128 stands for zero in the data rows.
Here are some numbered points:
[123  70 164  98 139 140 149 145 121 115 134  93 125 116 113 165] 0
[ 74 189 129 102 106 129  98  96 177 120 137 167 114 116 161 100] 1
[225   0  83 104 182 212 150 102  26 154 131  86 107  93 175 255] 2
[ 54  93 183  25 134 160 146 127 164 148 143 110 142  98 149 193] 3
[124  69 158  99 148 148 144 143 129 121 134  94 132 118 124 188] 4
[ 83 232 149 131 106  60  83 164 207  98 133 181 147 139  95   0] 5
[130 154 136 161 111 113 141 119 116 135 116 123 131 146 118 102] 6
[173  50 139  93 164 136 117 173 116 115 125 118 140 106 108 175] 7
[ 57 198 163 158  97 103 156 108 143 129 118 108 134 149  98  43] 8
[163  31 129 105 162 183 155 125  84 137 135  89 129 119 146 233] 9
[ 69  86 156 125 120 164 182  90  94 139 119  76 125 128 145 185] 10
[166  27 115  98 161 186 148 125  55 128 125  94 126 107 146 234] 11
[ 39 230 162 108  97 110 123 107 186 116 133 158 133 136 136  65] 12
[239   0 112 163 163 142 159 183  43 147 104  79 155 133  82 185] 13
[ 85 230 139 126 110  68  86 167 205 104 137 179 141 146  99  11] 14
[ 69 167 142  86 111 146 117  84 173 123 146 151 115 111 173 143] 15
[181  34 133 103 165 143 128 167  98 120 128  99 143 113 114 184] 16
[110 101 150 170 131 161 178  98  94 139 122  77 133 127 131 156] 17
[101 103 169 155 116 153 177 112  89 148 108  73 130 143 113 147] 18
[162  55 143  80 168 133 113 178 128 108 133 118 141 107 107 172] 19
[ 66 134 151 121 106 160 169  64 110 162 127 100 116 122 161 170] 20
[118 155 124 165 111 123 150 117 128 137 124 117 125 144 118 100] 21
[120 155 136 133 126  99 109 155 159 118 123 143 136 143 112  84] 22
[ 70 171 137  81 113 142 122  88 169 114 146 160 110 114 176 155] 23
[144  43 134 107 148 185 173  93  76 136 126  83 121 103 156 239] 24
[191  51 101 127 153 160 130 127  77 141 124 114 115 109 138 221] 25
[ 61 172 163 119 108 116 140 117 153 119 129 127 131 135 118  94] 26
[ 44 109 193  81 120 156 180  95 139 133 123  82 130 130 138 169] 27
[193 155  69 130 145 105  63 161 157 121 140 201 127 121 136  88] 28
[120  96 161  75 135 150 124 129 141 110 132 130 129  96 143 179] 29
[ 54 153 160 107 108 157 156  67 142 120 128 104 117 123 162 150] 30
[179 173  70 210 112 105 111 126  96 149 115 143 121 153 125  69] 31
[217   0  89 106 172 213 151  98  38 156 135  86 109  91 180 255] 32
[ 55 136 162 119 115 137 172 103 132 129 117  96 122 128 135 133] 33
[177 138  89 190 123 119 133 109  89 148 121 128 123 143 121 109] 34
[213 131  47 213 133 134 124 100  64 162 121 132 130 141 134 127] 35
New points follow, each followed by the numbers of its five nearest points above, looking only along the 4 directions in which the numbered points spread most, nearest first.
[118 147 141 126 113 101 114 147 152 118 122 136 140 137 107  81] 22 6 21 26 8
[ 43 210 157 114 104 112 114 113 191 108 135 153 120 129 139  78] 12 1 26 15 8
[255  25  52 210 169 117 132 195  37 156 103  98 147 139  76 147] 13 35 16 25 34
[213 196  36 167 130  87  41 144 148 135 132 215 113 136 137  65] 28 31 34 22 35
[223 208  30 165 124  87  34 152 151 130 143 232 117 133 136  51] 28 31 22 34 14
[121 148 132  93 132 117  95 158 179 107 145 155 138 124 121  93] 22 1 26 28 6
[ 45 209 158 103  96 104 126 110 187 110 138 148 130 131 135  73] 12 26 1 8 15
[ 73 197 124 119 101 127 117  93 166 121 145 159 114 128 148  97] 1 15 12 26 23
[ 83 129 127 139 106 155 160  61 103 143 125 109 109 135 155 162] 20 30 17 10 33
[163 133 104 184 117 129 134 115  91 144 120 130 120 144 125 115] 34 6 21 31 35
[225  47  71 152 157 163 139 121  45 154 119 101 112 118 148 224] 25 2 11 32 9
[ 54 191 165 168  85 102 159 115 144 134 110 111 113 154 107  48] 8 26 21 12 6
[238 200  22 175 119  89  38 143 147 130 141 222 108 138 133  57] 28 31 34 35 22
[117 160 144  84 132 109  92 154 181 104 139 162 131 116 124  89] 22 1 26 15 23
[111 160 153 158 121  71 122 174 155 123 118 135 153 149  82  35] 22 8 6 14 21
[184 112  96 144 141 128 116 147 102 130 124 141 129 130 118 136] 34 6 7 21 35
[ 54  82 195  23 145 160 146 127 170  92 136 111 137 110 148 193] 3 29 27 4 0
[204  49 103 124 156 158 130 132  80 144 127 122 125 111 130 204] 25 16 11 9 7
